One turning vector, and how many steps it has turned
The counts run from 0 to 592.
[ 71 118 144 106 115  79 140 130 156 126 119 107 124 118 171 156 140 129
 143  90 125 135 102 135 102  85 157 156 148 146 150 151 135  76 128 122
 150 148 134 149 161 146 121  89]  427
[106  96 137  96  93 109 170 119 130 124 147 169 131 125 147 176 151 113
 121 145 131  98 160  99  63 130 147 194 109 161 193 152 159 102 116 138
 134 138 112 145 123 144 118 129]  247
[ 95 134 146 105  94  65 147  95 131 156 111 164 126 140 124 192 183 134
 136 131 154 138 115 140 104 106 170 154 124 165 145 172 119 104 116 103
 138 149 100 159 154 123 121 102]  56
[150 125 146 119 117 136 138 133 117 135 126  83 136 157 145 142 155 169
 133 133 213 105 127 145 103  94 147 130 119 114 147 124 130 102  72 145
 148 104 114 175 160 142  98  93]  447
[ 83 116 152 106 139  80 137 103 149 127 125 141 126 134  88 115 133 119
 172 101 118 152  44 139 126 107 126 116 114 120 116 113  89  97 116 135
 127  79 122 143 161 138 160 110]  500
[ 98 107 140  77 134  99 152 139 139  74 151 146 129 110 126 102 114 119
 121  79 150 146 116 101 103 106 148 137 115  89 175 128 134  91  86 152
 109 101 179 136 140 159 101 116]  275
[ 84 111 152 122 117 112 144 108  85 128  92 122 108 149 125 136 183 140
 142 128 152 172 104 134  64  90 152 128 111 149 152 141 120 125 126  74
  87 112 116 151 160 127 128  82]  232
[128 149 133  98  86  56 156 106 160 127 138 180 126 144 113 182 156 147
 108 125 154 132 147 132  97 109 143 134  87 145 159 129 168  99 127 100
 117 134 135 159 147 125  79 123]  243
[105 126  88 150  89 127 154 143 139 110 159  95 142 109 135 137 173 140
 101 121 142 116 127 190  85 108 129 181 106 119 150 150 104 127 176  81
 146 146 125 171 144 127 143 153]  35
[120 109 148  87  96 110 170 130 147 125 165 204 130 129 126 110 147 148
 116 120 120 129 155  99  65 100 122 126 110 162 179 119 161 126 147 106
 114 130 148 141 156 118  81 111]  577
[128 107 110 135  90 174 172 151 112 123 129 133 136 122 117 147 175 160
 109 133 173 102 145 132  61 115 113 175 118 149 178 143 111 146 131  98
 141 144 124 188 154 121 139 129]  37
[129  98 142 131 104 183 171 109  83 152 130 141 142 164 113 117 167 141
 121 160 146 121 113 144  42 125 105 143 112 162 143 141 107 148 136 121
 128 109  81 163 168 130 156 113]  373
[108 136 161  85  97  71 125  98 166 150 164 135 112 150 162 165 147 131
 139 126 150 135 118 129 115  92 159 122 103 148 133 115 168  88 119 139
 153  98 117 149 176 133  81 103]  431
[ 92 108 118 139 114 114 157 137 169  85 132  87 114 124 146 142 115 112
 132  91 133 123  89 112  89 113  91 149  88 123 160 113 138  93 123 135
 124 107 172 177 168 159 110 122]  81
[118 118 143 103 112 123 151 126 104 133 104 183 132 143 100 105 172 173
 126 116 151 159 107 147  68 102 133 128 157 167 145 160  90 145 124  98
 129 147 123 162 161 128 133  78]  197
[104  81 133 118 128 161 155 142 117 113 119 136 136 160 141 111 148 133
 137 102 170 155  83 113  76 103 121 132 107 167 167 128 131 153 105 119
 122 107 123 171 198 119 107  87]  43
[137 135 153 116 133 124 147 109  99 154 115 109 139 151  80  98 150 181
 142 113 170 139  80 177  99  96 123 110 132 113 112 127  68 118 113 114
 133  98 102 162 173 150 181  97]  340
[127 111 134  81 110  90 165 137 134 111 149 187 139  87 115 159 133 143
 125 111 154 105 165 105  91 110 158 177 141 114 180 140 130  71  87 147
 137 152 154 149 103 145 129 131]  281
[ 92 112 132 125 117 122 132 121 107 119 135  53 140 109 157 153 159 125
 116 124 168 109 113 176  97  89 181 174 120  86 147 161 118  80 110 138
 157 128 103 149 144 147 152 129]  444
[ 68 128 161 107 110  61 133 110 142 136 105 115 116 116 149 164 175 152
 148 100 139 145 117 156 102  80 174 147 150 139 137 145 127  87 127  99
 140 140 137 149 157 144 129  83]  426
[ 74 112 124 153 107 136 149 115 123 131 122  79 118 129 137 144 181 138
 154 122 128 138  72 158  88  96 121 156 101 163 136 146 102 128 150  86
 146 125  95 176 172 124 152 105]  40
[ 83  97 144 113 127 119 136 105 115 120 142  99 124 139 163 173 149  72
 130 114 130 115 103 141  75 108 172 174 114 138 147 155 137  76 132 150
 136 108  88 128 148 144 144 133]  251
[133 134 127  75  94  99 158 137 158 144 173 218 150 126  98 121 146 176
 113 116 153 140 133 134  82 104 130 130 126 148 158 133 122 143 151 106
 133 158 147 163 160 106  92 113]  15
[ 82  97 116 129 114 125 158 134 139  84 157  89 115 125 156 104 132 115
 111  92 116 146  94 139  67  87 120 153  84 107 168 120 150 112 155 104
 104  94 158 146 172 143  98 130]  416
[ 98 129 111 113 114 101 176 132 184 107 175 174 137 101  90 101 116 142
 133  88  95 122  90 138  97 114  79 145 115 130 150 114 106 119 168 109
 129 134 165 172 146 144 144 134]  348
[132 117 149  55 118 100 144  94 132 147 175 209 144 173  97  96 127 133
 131 117 141 134  85 134 115 110 145 104 116 141 121 121 121 124 136 149
 131  82 106 138 165 125 111 125]  169
[155 126 138  76 110 140 160 130 154 152 183 168 156 153 104 119 105 143
 117 128 172  79 117 137 111 137 110 140 103 131 144 111 113 102 113 186
 159  98 102 168 154 145 133 145]  327
[102  94  99 104 111 125 147 121 109 126 157 165 158 119 131 135 152  80
  94 121 124 125 114 145  49 132 164 189 134 137 167 170 115 113 156 126
 141 139  95 116 133 122 152 164]  212
[148 115 114 104  98 162 162 138 112 171 149 158 164 128 115 124 146 153
 113 139 165  84 138 155  72 122 137 166 160 148 151 163  91 132 128 141
 168 145  95 163 149 143 173 128]  179
[ 87 104 120 119 100 104 174 128 159 121 134 172 128 107 134 119 150 127
 118 101  98 123 119 127  58 115 116 167 155 165 162 165 124 123 165  88
 129 170 143 147 149 144 141 109]  388
[108 127 115 120 126 114 131 140 129  91 163  63 132 132 156 127 125  96
  96 105 166 119 122 170  94 108 147 166 102  73 166 118 146  82 118 157
 136  94 144 138 167 159 109 154]  257
[100  92 123  88 139 152 150 150 130 104 147 144 141 125 136  54 122 150
 134  73 149 157  81 149  80 101 136 142 152 130 153 145  98 136 133 134
 136 110 144 154 181 140 129  87]  8
[139 124 110 121 116 133 139 146 116  89 168  95 146 134 145 125 121 124
  91 104 196 112 149 155  80 103 131 161 106  74 188 116 152 110 103 148
 125 101 147 143 164 161 104 146]  258
